Turns in one plane each, and the order they were made in; the first pair answered
S:
[ -7.4   4.2  -8.5  33.4 -14.3  -7.8   3.0   6.7] |-> [-13.8   3.5 -14.0 -25.0  -6.4  12.2 -11.1  19.1]
[ 0.6 -6.2 -2.4 -7.5  0.1  5.2  3.3  9.1] |-> [ 2.6 -7.3 -2.6  9.5 -0.1 -3.0  4.9  5.8]
[ 22.2   4.9   9.2 -30.3   8.5 -24.1  -6.3  -4.1] |-> [ 29.1   7.3  12.7  -0.4   3.4 -31.8   7.3 -11.4]
[ 67.6  11.7   3.2 -51.6  37.8 -10.2  23.8 -23.1] |-> [ 41.3   8.3   2.0  37.1 -21.1 -67.6  -6.9 -42.2]
C:
[-22.1 -13.3  -2.4  17.8   5.3  16.1   4.1  12.2] |-> [-24.1 -12.8  -3.1  20.3  -2.4   8.4  -3.5  10.2]
[ 29.1  17.2   7.2   6.1  -3.0 -13.8   2.2  -2.8] |-> [31.3 13.0  4.1 -3.6  7.3 -2.8  8.6  0.2]
[  5.9  13.1  -3.7 -14.9 -11.8 -25.4 -26.2 -10.0] |-> [ 17.0  14.7   0.7  -5.1  -8.1 -30.1 -15.9 -18.6]
U:
[ -5.6  -6.1   1.0  34.9 -22.9 -34.2 -13.2 -10.0] |-> [-27.4  -9.0  -4.5 -30.3 -10.3   2.9 -29.2  18.2]
[-11.3  -1.3  -1.6  28.3  -4.5   6.6   9.7   3.6] |-> [ -4.1   3.3  -4.1 -27.9  11.0  17.1   4.9   6.8]
[-19.6  14.3 -10.5 -12.8 -13.0 -11.4 -24.3   0.8] |-> [ -1.2  16.4  -8.5  -5.3 -10.3 -24.9 -20.2  -7.9]
[ -9.5   1.0 -18.2  -7.1   6.1  26.4  -4.9  19.8] |-> [ 31.3  13.9 -16.5   2.3  10.2  -0.3   5.6  -6.0]
A:
[-38.1   5.4  -8.6 -13.5 -26.2  -0.3 -43.8  17.4] |-> [ -1.0  10.8  -6.6 -55.2  13.7  20.9 -15.4  17.7]
[ -9.4 -19.1   8.3   7.7  16.9 -16.8   3.6   0.5] |-> [-14.4 -20.8   5.2   1.5  12.9 -17.8  -4.9  -0.5]
[19.7 -4.3 14.0 -3.8  5.4 -8.5 16.2 -7.9] |-> [  8.3  -6.4  14.2  16.3 -10.5 -14.5   7.4 -10.2]
[ -9.3 -17.3   3.8  23.7   7.7  17.1   2.2  15.8] |-> [-21.3 -17.8   2.4  11.1  -2.9  13.9 -12.1  19.5]
R:
[  6.2  -3.0  -3.5  16.3   5.7   6.1   0.1 -13.3] |-> [-14.0  -5.6  -5.9   7.5  -2.4   9.1 -13.0  -2.2]
[ 21.9  -0.9  11.9   6.7  -7.7 -12.6  -6.2 -14.7] |-> [ -2.2  -6.1   8.3  13.4 -19.6  -9.0 -17.9  -6.5]
[-41.1  -2.0  -6.4  -2.5 -32.8  -4.1 -35.6   7.3] |-> [ 25.6  15.9  -1.8 -51.5   8.8  -9.4  -7.8 -12.3]
[  6.7   4.0   1.3  24.2 -16.8 -10.3   3.8 -12.8] |-> [-16.9   1.7  -6.1  -5.4 -21.9  -1.5 -15.5   0.1]

Between the rows of a pair lie two turns.
[  7.3  -0.8  -2.6  -0.9  -8.4  -8.9 -13.4 -20.9] |-> [ -4.9  -5.8  -4.6 -15.1  -2.6  10.3 -15.9  -5.3]	U, A
[26.8 -8.0  8.5 12.4 30.6  1.8 15.5 -8.7] |-> [-19.9 -21.7   2.0  14.4  13.4  23.6   0.5  16.6]	U, C
[  3.6  -3.6  11.1  40.1  -0.5  -8.9  -3.1 -22.8] |-> [-17.3 -15.8   6.3  -5.2  16.0  38.6  -3.3   7.3]	C, U
[  3.3   3.1 -19.3  35.3  -6.4  -1.6   7.7   4.6] |-> [ -2.2   4.0 -18.9  24.5 -18.1 -16.4 -10.3  -0.7]	A, C
[-26.5  -9.5 -14.8  -2.3 -32.6 -22.3 -32.2  11.0] |-> [ 10.1  -4.1 -11.9 -54.8   9.2   7.0  -3.8  16.2]	C, S
[17.0 -8.0 -0.8 16.4 26.7 22.8 54.8  8.6] |-> [-16.4 -14.2  -1.6  49.6   1.5  15.6  38.9  12.8]	A, C
[  6.2   7.8   0.0  59.2 -11.8 -26.8   4.6 -15.9] |-> [ 12.1  21.7 -10.3 -42.1  -8.3 -31.6 -29.6 -13.0]	A, R
[-56.7  10.0  -9.1 -34.3  -4.6  23.4 -41.7   7.4] |-> [ 24.5  16.4  11.5  28.5  45.6  27.9  44.2 -21.8]	A, R
[-30.4  -0.2 -17.9   3.6 -33.4 -25.6 -55.1 -13.3] |-> [ 55.0  14.9  -8.4 -21.1  25.3 -20.8   0.9 -34.9]	R, A
[10.1  0.0 -1.1 13.6 11.3 24.0 16.1  9.7] |-> [-21.2  -1.1  -6.5  11.6 -14.4   9.4 -16.5  12.6]	A, A
[-44.2 -44.2 -23.0  46.2  -3.4  18.3 -12.0   4.8] |-> [-50.1 -43.6 -29.9  -0.1  -7.0  18.8 -31.7  10.5]	S, C
[ 13.7  11.6   9.7  22.3   1.1 -21.8  17.1   9.4] |-> [-14.4   7.6   3.2   6.3 -20.4 -26.2 -13.0  15.4]	C, S
[-22.1  -2.8  -5.5 -10.3 -21.7  -1.9 -34.3   1.7] |-> [ 33.7   6.0   1.8 -20.2  14.7  -1.5   0.1 -15.5]	U, S
[-25.1   0.5  24.1 -24.1  -8.4  16.3 -16.3  14.3] |-> [  5.6  15.9  28.1 -23.3 -13.6 -19.3 -17.5 -10.2]	C, U
[-28.3   2.2 -24.7  -0.3  11.5  25.5   6.2  24.8] |-> [  9.0  14.4 -21.6 -27.3  30.0  16.3  16.3   9.8]	S, U
[-12.7 -11.8   2.8  32.6   3.3   8.7  21.3   7.6] |-> [-25.6  -9.0  -0.8  30.5 -19.8  -9.7  -3.0   6.0]	A, C
[ 50.9  16.1   5.4 -42.0   2.8  -6.2  10.3 -14.8] |-> [-32.7  -7.7  -0.5 -25.1 -13.9  42.3  -8.1  30.2]	R, U
[  0.9  13.8  13.2  66.9  -6.0 -10.7  -9.2 -17.7] |-> [-26.5   4.0  10.0 -11.5  26.0  57.6  -5.5  25.6]	C, U
[31.8 14.5  0.2 -6.2 -1.9 -7.9 -5.5 -9.2] |-> [28.2  9.9  2.1 17.2  0.9 -4.0  7.4 -7.2]	C, A
[-10.2  25.5  -1.2 -23.2 -19.5  -6.7 -15.2   2.0] |-> [  5.9  20.0   3.3 -23.4  14.4  17.7  15.0   9.3]	S, C
[-4.0 -7.3  3.0 -1.7 11.9  8.6 -6.7 11.1] |-> [ 10.8  -5.8   7.4  15.7   9.8 -10.5  -2.2  -0.6]	U, A
[ -7.2 -11.5   4.5  10.5   1.7  30.4  21.9  10.5] |-> [ -4.0  -2.7  -0.9 -41.1  -5.2  17.0  -5.1   9.5]	S, R
[-19.1  -6.4  -2.4  33.7   2.9  25.6  23.1  11.4] |-> [ 16.8   6.4  -2.5 -11.9  27.7  25.3  32.2   3.5]	R, R
[ 21.5   0.1  -0.2 -24.1  10.6   0.7  16.4   2.5] |-> [-23.4 -10.9  -2.5  17.7 -16.7   3.5  -0.1  15.9]	A, R
[-26.4  14.6  -4.8 -29.9 -24.3  15.9  31.3  14.8] |-> [  5.7  23.0   2.4   7.2 -31.5 -23.4  39.3 -14.9]	U, A
[ -2.1 -12.3   4.9  -1.4  16.0  34.2  -0.1  13.2] |-> [  8.4  -3.3   0.7  19.6 -15.2 -16.1 -25.2 -12.3]	U, S
[-23.4  -7.2  -1.4   9.4   7.5  27.5  13.3  20.4] |-> [-28.3  -6.4  -2.1 -10.7   1.1  23.0  -1.1  21.5]	C, A
[ 31.7   5.4   3.5 -17.8  11.8 -15.8   5.5 -19.6] |-> [ 21.1   3.2   2.5  17.0  -5.6 -29.8  -0.8 -22.7]	C, S
[  6.8  -0.3   4.9  50.4 -14.5 -25.4  -3.9 -12.4] |-> [-25.1 -12.2   1.1  -8.1  10.1  42.0   0.0  31.7]	C, U
[  4.9   1.9  -1.2 -22.9   1.1   5.6  -4.1   3.2] |-> [  5.7   0.2   1.8 -14.5   6.1  10.2   6.1   6.8]	A, C
[-27.7   5.1 -16.9  -9.5   4.0  18.9 -44.2   4.2] |-> [-16.3   7.8 -15.6 -28.9  13.2  17.1 -42.6   0.0]	A, C
[ 19.8  -3.8  10.9  49.6  13.8  -1.0  32.2 -16.1] |-> [-48.2 -15.9  -2.8  -8.5  -6.9  30.6 -11.8  22.0]	U, C
[ 10.8   3.1   0.9 -24.9  -9.1 -11.2  -5.6  -4.9] |-> [-11.3  -1.8  -1.9   5.3 -22.0  -9.8  -7.8  -1.0]	R, R
[-34.8   3.8   1.9  38.4 -29.9 -18.3 -23.9   2.6] |-> [ 44.4  23.3   6.1 -29.8  19.3 -20.4   3.7 -20.0]	A, R
[ 30.5  11.1   2.8  12.4  23.3  -9.9  20.2 -16.3] |-> [-15.5   0.2  -3.9 -24.1  13.9  28.6  -1.6  19.5]	U, R
[ 10.3  10.1  -5.3 -13.8 -23.2 -35.9 -28.9 -16.1] |-> [  1.3   3.9  -0.7  34.6 -28.6 -33.6 -12.1 -11.5]	U, C
[-22.1  -5.1  -7.3  -0.3 -12.8  -2.1 -14.6   9.5] |-> [-12.0  -6.8  -6.3 -14.2   4.7  17.8  -1.6  18.3]	S, C
[-18.4 -10.9 -16.3   1.0 -20.4   8.0 -14.3  20.9] |-> [ 16.6  -4.4  -8.1  35.6 -11.2 -12.7   9.6  -1.1]	R, U
[ 26.5  14.8   3.5  -5.7  -4.4 -27.4  18.6 -11.2] |-> [-16.1   6.0  -0.2   9.3 -33.0 -27.6  -8.4   1.9]	A, R
[  0.4   1.6   9.1  28.7 -11.5 -11.0  28.7  -5.3] |-> [  3.6  11.4   7.7 -15.3 -22.5 -28.0  -1.0 -12.0]	S, U
[ 35.5  12.4  -4.7  21.5  14.2  -2.2  27.9 -26.6] |-> [-30.5   4.8 -16.0 -13.6 -28.2  -3.1 -32.2  -5.1]	A, R
[ -8.9 -17.3   0.7  -5.6  18.6  45.8   9.6  22.8] |-> [  9.6  -5.3  -5.1 -46.5  16.5  25.5  -5.3  13.1]	S, U
[-20.6   4.3   0.4 -25.5 -16.4  -1.4 -34.4  13.5] |-> [ -3.5   8.3   2.6 -44.3   1.6   3.3 -22.8  12.5]	A, C
[-44.3  -4.8  -1.7 -25.7 -19.0  12.9 -27.6  15.6] |-> [ 22.2  15.4   2.0 -51.2  -0.1 -25.6 -17.1 -14.2]	C, R
[ 20.4  17.2 -16.9 -50.4  -1.6 -18.7  -8.6  -4.5] |-> [-31.5  -7.2  -9.1  36.9 -11.6  18.9  10.1  26.1]	S, U
[ 13.5   9.0   0.7 -22.2  -3.2 -11.1 -13.2   2.8] |-> [-17.0  -3.7  -1.0  11.3  -6.0  10.9 -11.7  23.2]	R, U
[ -6.3 -14.1  -0.5   2.2  38.5  64.9  48.1  24.3] |-> [ -9.2   2.6 -14.3 -86.5  11.5  25.6 -16.3  14.2]	S, U
[-10.9  -4.1  -1.0 -29.9 -17.9   4.0  -9.9   8.3] |-> [ 10.7  -0.4   0.4 -36.3  -5.1  -1.7   0.4  -1.4]	C, A
[27.3  1.0  5.3 25.5 14.0  1.0 23.9 -1.1] |-> [-20.3 -13.4  -0.8  18.9   1.8  29.8   8.4  25.3]	U, A
[  8.7  12.9   4.7  16.1  -7.2 -39.6  18.1  -9.8] |-> [-33.5   1.2  -0.1  24.1 -17.1 -13.7   6.5  12.4]	C, R
[11.3 -0.7  9.2 -2.4 30.2  2.9 10.2 -1.8] |-> [11.4 -0.4 10.4 17.6 22.0 -7.2 11.0 -6.8]	C, U
[ 10.7   7.3   0.1 -30.3  -2.9  -6.0  -4.1  -5.2] |-> [-24.6  -8.3  -0.7   6.5 -10.2  16.2   0.6  13.9]	R, U
[ -4.5  -5.3  -5.1 -14.8  17.6  -1.2 -34.0 -19.2] |-> [-21.2 -12.8  -1.5  23.5  12.5  10.7 -21.8  -9.1]	R, U
[  7.6   4.0   2.1  28.7   0.1 -29.6  14.3  -7.2] |-> [-22.3   2.6  -4.2 -18.2 -12.8 -17.8 -18.8  12.6]	A, U
[-34.2   4.1 -13.4 -17.8 -14.5  -3.5  -8.2   6.7] |-> [ -1.6  12.3  -7.5  12.3 -15.1 -30.7   4.1 -18.4]	U, R
[ -1.2   6.5   3.5 -32.4   0.2 -12.7   6.3  -9.7] |-> [-14.8   3.7   3.2 -33.0  -4.1  -4.0   2.2  -0.1]	U, S
[ -4.2  -7.3  -4.1  28.8  -6.5 -15.2  -5.7 -16.4] |-> [ -1.3  -9.5  -8.4 -24.0  20.1  20.8   2.7   3.8]	U, A
[ 36.6   5.9   0.8 -28.9   1.5 -31.7  -4.1 -17.6] |-> [-11.4  -6.9   3.7  39.5 -27.9 -27.4 -14.7  -6.2]	A, R
[ 39.5   8.1  -1.0  11.7  -4.0  -9.8   2.1 -20.9] |-> [ 35.3  11.8  -2.9 -21.0  -6.6  -6.6 -14.5 -16.1]	S, A
[ 30.2   2.6   1.7  -7.8  -5.5  -8.0  11.6 -30.6] |-> [ -1.5  -8.1   1.3  36.8 -19.0   6.1  11.1 -17.8]	C, R
[-21.3 -12.9  -2.5 -13.2  11.1  29.2   2.3  14.6] |-> [  3.2  -6.6   0.6 -26.0  23.0  24.7  10.3   5.6]	S, U
[  2.7   8.2  -9.2 -50.7 -14.0 -17.6 -31.7  -2.3] |-> [ 14.5  -0.8   6.7  56.8  -2.1 -14.4  23.3 -10.7]	A, R
[ 10.6  -3.1  -2.7 -29.1  -0.1  10.9 -11.5  11.2] |-> [  2.3 -11.4   4.5  29.2   0.2  14.2   8.3  10.7]	A, R
[-30.5 -16.1 -13.5  50.2  -9.9   1.3  12.3   9.8] |-> [ 19.5   8.2 -18.9 -48.0  -1.3 -31.1 -12.9 -13.7]	A, U
[ -7.2 -18.8   8.4  16.2 -15.5  -1.3  16.2   6.3] |-> [  7.1 -12.2   8.3 -30.8  -5.3  -1.9   9.2   3.3]	A, R
[ 22.7  18.3  -2.1 -13.4  -5.1 -12.9  -2.9 -15.4] |-> [-14.1  12.2  -2.8  -2.5 -22.8  -7.3 -24.5  -2.1]	R, R
[ 31.7  15.3   4.0  -7.0   9.2 -19.3  14.9 -24.1] |-> [ 21.8   8.8   9.3  29.6   7.4 -10.3  26.8 -19.7]	C, A
[  9.4   9.1 -11.1 -21.0   3.3  -6.0 -15.3  -5.0] |-> [  0.0   6.5 -11.5 -24.1   4.7   9.9 -16.0   5.3]	U, S
[ -6.1   5.1  -1.6 -36.0  -2.6  23.0 -10.8  20.6] |-> [ 23.3  13.6   3.2  18.0 -22.4 -25.5  -8.5 -16.2]	U, A
[ 5.6 -2.7  4.3 53.4  6.9  2.3 13.3  1.4] |-> [ 26.8  13.3  -5.1 -21.8  -5.5 -34.3 -26.8 -15.5]	S, U
[ 4.0  1.5 -6.5 19.8  0.4 39.1  2.4 -1.5] |-> [ 34.2  10.8  -8.2  -0.4   5.7  20.3   1.3 -17.7]	R, U
[ 15.0 -18.7  -5.5 -32.5  13.9 -14.1 -11.6  -9.9] |-> [-24.4 -32.7  -6.4   4.5   6.4  11.2  -6.7  12.0]	R, U
[ 25.5   5.3  15.4 -15.7   0.5 -29.2  -9.9 -10.3] |-> [ 33.9   2.2  17.6 -10.9  15.3 -16.0  10.8  -5.1]	A, C
[ 16.0  -0.9  11.2  16.8 -11.9 -20.4  -6.3 -17.2] |-> [ 13.7  -3.4   8.6 -29.0  13.1  18.0   1.6   0.4]	R, S
[-14.7  -4.1 -10.1 -24.6   7.9   2.2 -18.0  16.1] |-> [  9.2   1.4  -7.8 -30.9  15.5  -4.0 -10.6   8.3]	C, A
[  2.0 -10.8  -2.4  40.8  -4.5 -21.8  10.8  -8.8] |-> [-26.8 -11.4 -13.4  -6.1 -19.6 -18.2 -24.8   5.4]	C, S
[ 5.7 -1.0  3.3 25.4 11.4  6.4 23.5 -4.3] |-> [ -1.3   8.1  -4.5 -23.0  -6.4 -14.3 -19.0  -9.0]	S, U
[ 14.8 -14.2 -10.9 -13.9   9.6  24.5   7.2  38.8] |-> [ 49.3  -2.5 -10.6  -2.3  -0.4 -21.8   5.3   8.5]	C, U
[  2.0 -14.4  -5.5 -45.4  -7.2 -11.5  -2.8   8.5] |-> [ 11.0 -15.2  -1.8 -42.2   9.2   5.9  16.3   9.6]	A, C
[ 29.8   4.8   6.3 -10.8  12.4  -7.8  11.6 -16.7] |-> [  0.4   1.0   0.6  20.1 -19.1 -26.8 -10.1 -17.9]	A, A
[  9.1  24.2  -8.3  16.6  -5.5 -38.7 -19.7 -16.4] |-> [-42.8   4.0 -10.0  21.0   0.7  17.5 -12.6  24.1]	C, U
[-22.7  -4.7   7.5   2.5  10.7  32.9  24.4  42.1] |-> [-39.1  -8.8   6.8  31.4 -11.4  18.9  10.3  32.4]	A, S
[ 22.7  -4.0   0.1 -48.0  -1.2 -17.7  -7.1 -12.7] |-> [-41.0 -26.5  -1.4  -1.1 -12.5  23.8  -3.8  23.1]	R, U
[  5.8 -31.4   6.2  28.1  -3.4  -0.3  21.0 -20.1] |-> [ -9.4 -26.9  -0.8  -3.5 -26.4 -14.8 -16.2 -20.7]	S, C
[-39.3 -11.9  -3.7 -19.0 -12.0  15.1 -28.6  26.0] |-> [  4.9   8.7  -1.9 -39.8 -15.4 -29.8 -34.2  -3.5]	C, U
[ -6.7   0.2   9.5  28.7 -17.0 -11.9  -4.3  -6.6] |-> [ -2.5   6.9   7.4   7.5 -22.0 -21.7 -18.8 -11.6]	A, C
[  2.6 -11.4  12.9  -3.4  21.5   1.7  16.9  -6.6] |-> [-18.8 -13.8   6.9 -21.0   0.5  -6.7 -13.0  -1.2]	S, U
[-42.8  -9.9  -9.0  30.6 -45.3 -18.6 -33.4   6.2] |-> [ 16.0   6.9  -3.5  26.7 -36.3 -56.6 -20.7 -28.7]	U, U
[-33.1 -21.3   4.6  36.7 -21.8  -1.9 -12.5  15.0] |-> [ 23.6  -5.5  10.1  35.9 -11.1 -38.1  -1.3 -19.5]	U, U
